(in the rows, 128 means zero)
A single turn carries every row of the set below to another of its rows. Some are shown first; where does it send the rows asked next?
J357: [130 159 148 126 148 117 100  85 148 123 120 141 126 134]
J255: [121 125 101 130 136 121 130 138 169 146 116 144 132 129]
J948: [157 131 103 125 137 113 121 110 153 156 103 134 114 106]
J133: [131 136 120 143 177 113 106  99 132 149 111 125 118 145]
J337: [121 118 118 128 167  81 104 108 145 167 108 119 135 141]
J247: [121 118 124 139 123 113 115 114 129 113 110 153 116 115]
J401: [144  87 147 119 132 105 105  97 157 142 107 135 114 145]
J281: [123 130 118 118 110  93 120 133 139 137 113 151 134 140]
J431: [152 109 150 134 155  82 104 104 144 129  94 122 123 143]
J380: [128 111 155 148 149 105 154 101 143 143 123 114 153 143]
J453: [138 119 130 134 113 107 125  93 148 164  83 129 128 153]
J62: [120 117 159 139 162  76 123 104 139 138 126 134 155 137]
J290: [139 122 151 118 147  99 145 111 168 174 110 118 136 148]
J891: [143 144 127 119 124 109 135 120 135 152  97 112 136 106]
J945: [118 121 127 124 147 125 118 121 146 136 135 141 138  96]
J320: [145 118 146 148 130 106 132  71 133 124 114 127 125 127]
J278: [167 126 114 150 134 114 135 123 164 138 102 154 132 135]
J734: [166 147 147 137 148 110 131 122 142 134 111 150 139 112]
J571: [157 118 128 138 139 114 123 104 121 144 116 139 137  92]
J358: [134 121 134 138 183 100  98 110 149 137 103 115 128 137]
J302: [122 134 114 144 125 109 139 107 147 157 126 158 161 119]
J494: [138 108 151 147 169  89 139 104 156 154 115 118 152 131]
J229: [137 112 144 122 151  99 103  91 168 145 135 166 130 148]
J196: [140  81 136 135 150  81 109  99 164 141 112 139 131 144]
J946: [142 124 140 130 160  78 128 115 164 170 100 122 144 152]
J125: [104 137 142 137 160 119 126  87 130 158 123 142 128 115]
J311: [126 129 151 144 156  93 122  90 136 131 140 150 148 151]
J31: [145 145 109 131 133 106 109 119 149 130 102 158 106 129]
J179: [124 156 123 137 138 123 140 124 152 143 112 127 153 124]
J551: [144 114 145 140 151 112 113 106 136 125  92 116 112 153]
J663: [145 139 153 157 151 128 139  94 144 151  89 131 130 136]
J258: [124 113 146 134 164  82 107 109 171 135 125 153 141 152]
J398: [118 122 115 118 135 127 102  91 174 157 116 136 125 139]
J829: [141 113 135 141 127 109 151  91 182 144 111 142 114 143]
J905: [130 137 124 114 160  92 115 102 144 185 118 129 126 144]
J867: [147 129 147 133 114 100 134 111 152 150 111 173 150 119]
J211: [137 111 148 139 129 127 130 117 157 123 109 160 133 106]
J318: [104 139 145 117 128  93 129 102 159 160 121 152 117 143]
J364: [152 117 109 143 114  91 141 113 128 152 106 145 136 127]
J629: [128 154 145 113 138 108 112 135 134 135 115 145 136 115]

J320 turns into J357
J133 turns into J905
J358 turns into J337
Now these:
J867 turns into J211
J629 turns into J255

A single turn carries every row of the set below to another of its rows. Some are shown first; where does it send the rows asked next?
J38: [102 122 122 149 130 152 134 113  79 142 116 147 129 103 117 107 105 115
 147 104 136 123 136 140]
J224: [125 133 130 152 111 141 143 113 181 150 146 154 136 117 120 142 129 100
 139  99 165 125 119 143]
J505: [128 127 121 136 127 131 134 134 132 140 115 132 156 100 143 136 119 108
 147 121 159 163 142 155]
J391: [ 83 119 141 156 111 124 153 105 149 160 120 126 134 105 136 106 131 137
 128 111 171 128 126 145]
J342: [129 121 129 175 142 130 129 113 116 174 114 157 135 128 126 143 153 108
 175 114 137 127 128 117]
J614: [102 116 122 138 140 152 141 105 143 165 116 138 105  99  95 116 134 115
 151 119 125 112  97 115]
J938: [ 94 100 100 127 154 127 124 104 149 173 119 138 119 109 147 151 116 114
 145  95 138 131 130 120]
J621: [134 142 123 159 134 136 145  82 132 144 130 138  99 123 110 129 120 105
 142  81 143 130 144 110]
J758: [ 80 140 132 149 105 131 137  95 144 146 128 139 142 101 139 135 119 145
 148 112 157 143 150 142]
J490: [107 127 118 145 130 146 135 118 157 158 107 150 114  72 101 109 138 120
 144  82 169 136 142 132]
J910: [ 98 112 140 162 143 132 136 116 143 143 129 137 122 100 100 135 128  99
 129 115 123 109 171 121]
J675: [103 131 126 146 126 153 130 102 145 182 146 132 138 101 109 158 128 116
 139  87 132 139 124 124]
J443: [ 92 123 116 155 142 136 146 135 106 141 100 163 115 105 133 103 126 123
 146 107 144  98 143 144]
J877: [130 124 144 124 127 133 145 128 142 160 121 128 104  88  96 132 111 109
 145 133 134 125 140 137]
J202: [ 75 107 135 147 123 138 140  87 163 145 114 161 130 113 146 107 122 143
 138 109 139 136 140 140]
J198: [ 74 126 118 128 118 123 131  91 140 164 119 149 125  98 130 109 131 129
 122 112 150 151 149 135]
J376: [105 118  89 154 130 121 131 106 132 132 132 135 144 136 127 136 118 101
 145 118 148 107 128 118]
J538: [138 145 125 149 135 128 135 123 131 150 130 151 128 128 114 115 145 122
 142  66 127 104 120 144]
J251: [128 123 118 138 125 132 174 120 148 163 134 168 114 146 123 129 115 114
 126 102 142 122 154 154]
J153: [112 119 142 118 137 139 137 114 172 139 116 130 123 139 112 123 151 101
 147 119 154 138 120 156]
J766: [ 86 122 142 132 102 128 155  94 143 147 108 135 147 119 136 111 121 126
 135 117 135 148 130 155]
J68: [ 93 100 122 126 127 154 126 109 135 150 139 144 100 130 125 133 145 102
 163 108 141 112 152 169]
J205: [128 122 145 136 162 153 109 117 134 168 111 145 137 134 117 114 124 111
 153 103 139 105 162 145]
J977: [110 126 113 139 157 146 106  89 127 151 132 145 139 136 119 123 143 116
 139  97 127  95 128 129]
J857: [124 118 141 135 115 142 138 116 140 156 124 120 100 129 120 126 153 114
 151  84 121  98 147 150]
J724: [103 142 109 133 138 174 131 119 156 159 133 143  90 117 126 121 132 121
 164 121 156 111 122 141]
J625: [116 119 113 144 134 148 132 133 153 138 131 132 127 119 155 135 113 113
 156 138 120 106 119 133]
J355: [108 121 141 145 124 153 140 104 143 150 136 129 152  64 110 117 123 105
 162  94 126 133 145 149]
J720: [130 134 139 148 150 142 148 102 126 141 115 157 101 129 137 123 131  75
 164  90 149 132 134 153]
J151: [100 110 123 157 132 171 142 127 161 150  94 123 142 102 129 112 139 136
 166  90 147 120 125 141]
J480: [143 130 127 145 142 137 139 107 133 177 131 151 124 153 135 140 135 120
 152 119 168 118 146 147]
J11: [114 124 102 127 130 143 139 100 148 150 108 128 141 122 107  89 149 127
 169 109 141 151 123 131]
J954: [114 127 126 180 119 169 140 126 110 148 122 164 128 120 126 105 106 126
 149 109 150 123 143 125]
J855: [107 110 132 120 154 127 144 112 177 138  94 135 119 118 124 134 124 118
 143 104 118 130 153 128]
J940: [122 115 115 169 138 140 136 115 169 138 132 145 159 103 145  92 124 101
 145 123 154 134 133 126]
J719: [ 94 118  99 131 143 143 144 122 141 184 132 144 131  89 154 112 144 112
 158 103 147 127 139 164]
J795: [111 119 130 157 141 151 159  98 127 151 135 129 113 142  90 132 137 138
 152  98 142 139 116 124]
J783: [100 130 104 143 138 170 120 113 148 143 119 170 149 111 148 130 137 129
 159 102 130 154 131 150]
J93: [110 126 135 155 122 141 145 137 108 122 108 167 114 117 124 111 140 133
 160 117 127 130 150 148]
J753: [128 120 122 141 145 125 168 120 157 151 123 156 121  97 137 116 125 146
 160  96 132 157 153 138]
J780: [132 116 116 152 120 132 112 118 129 148 118 126 105 119 137 118 124  92
 156  81 125 120 155 110]
J71: [138 140 118 130 139 137 144 116 144 144 144 170 122 112 121 137 100 119
 133 126 120 141 124 129]
J803: [123 103 140 157 145 116 144 100 133 147 116 159 119 118 141 143 135  77
 146 119 120 109 147 132]
J88: [125  96 122 134 125 125 152 117 138 157  99 151 136  86 121 108 120 104
 126  97 131 157 120 136]
J687: [120 119 117 151  98 145 136 130 105 153 113 164 118 126 111  89 135 119
 149 115 156 122 137 138]

J505 turns into J151
J224 turns into J153
Now these:
J940 turns into J11
J857 turns into J803
J720 turns into J205
J93 turns into J443
J198 turns into J758
J68 turns into J910
J614 turns into J71

A single turn carries every row of the set below to another of its rows. Some are shown first; where does it send the rows asked next?
J238: [146 125 144  74 129 124 114 120 103 133 133 149 118 120 100]
J816: [139 136 137  94 109 108 100 154  98  92  99 151  85 117 156]
J624: [139 127 136  95 106 112 105 152  97  98  95 149  87 120 156]
J521: [134 117 149 135 117  90  98 112 108  83 115 167  95 123 137]
J169: [159 130 164  69 131  99  75 128 111 112 145 129  98 123 111]
J429: [124 133 145 136 131 109  90 124 110  78 111 141  93 133 128]
J547: [165 163 150  89 116 111  94 130  96 122 143 161 107 113 115]
J514: [139 134 134  95 107 111 104 153  97  96  97 154  88 118 156]
J43: [161 126 162 105 137 104  65 143 137 124 129 164 101 121 146]
J900: [161 139 170  81 119  94  65 133 111 104 137 131  95 113 117]
J69: [158 100 162  73 118 113  92 122 108 127 131 123 107 136 113]
J374: [161 110 153 110 125 122  89 137 131 142 119 169 112 132 146]
J343: [163 122 150  94 102 126 114 121  94 140 126 150 117 131 118]
J600: [127 143 139 138 130 114  98 123 106  84 113 152  97 132 127]
J585: [124 120 146 136 124 115  97 121 109  84 103 138  98 138 129]
J286: [135 113 149 136 115  93 101 112 108  86 113 166  96 124 137]
J500: [159  96 169  85 103 109  85 125 108 123 119 117 104 129 120]
J771: [162 122 147  79 119 125 112 120  98 138 138 147 115 133 111]
J475: [142 103 157  70 128 116 101 121 111 124 124 128 112 123 102]
J513: [146 145 149  71 138 111  96 125 107 119 142 151 110 111 100]
J452: [159 103 163 105 129 111  71 139 138 129 118 155 105 129 147]
J895: [161 150 150  75 130 112  95 127 101 124 152 153 107 122 110]
J482: [134 118 150 135 116  92 101 111 107  84 116 169  96 122 138]
J400: [142 125 161  67 138 104  82 125 116 112 136 130 104 115 102]
J173: [136 115 149 135 116  93 102 110 108  86 115 169  97 124 137]
J489: [137 128 139  94 107 108  99 154 100  93  95 146  86 119 156]
J120: [126 129 139 140 124 121 106 120 104  91 106 149 100 138 128]
J461: [162 134 151 110 133 115  82 142 129 134 129 178 108 124 145]

J895 turns into J771
J521 turns into J482
J120 turns into J585
Now these:
J900 turns into J547
J816 turns into J514
J452 turns into J43
J513 turns into J238

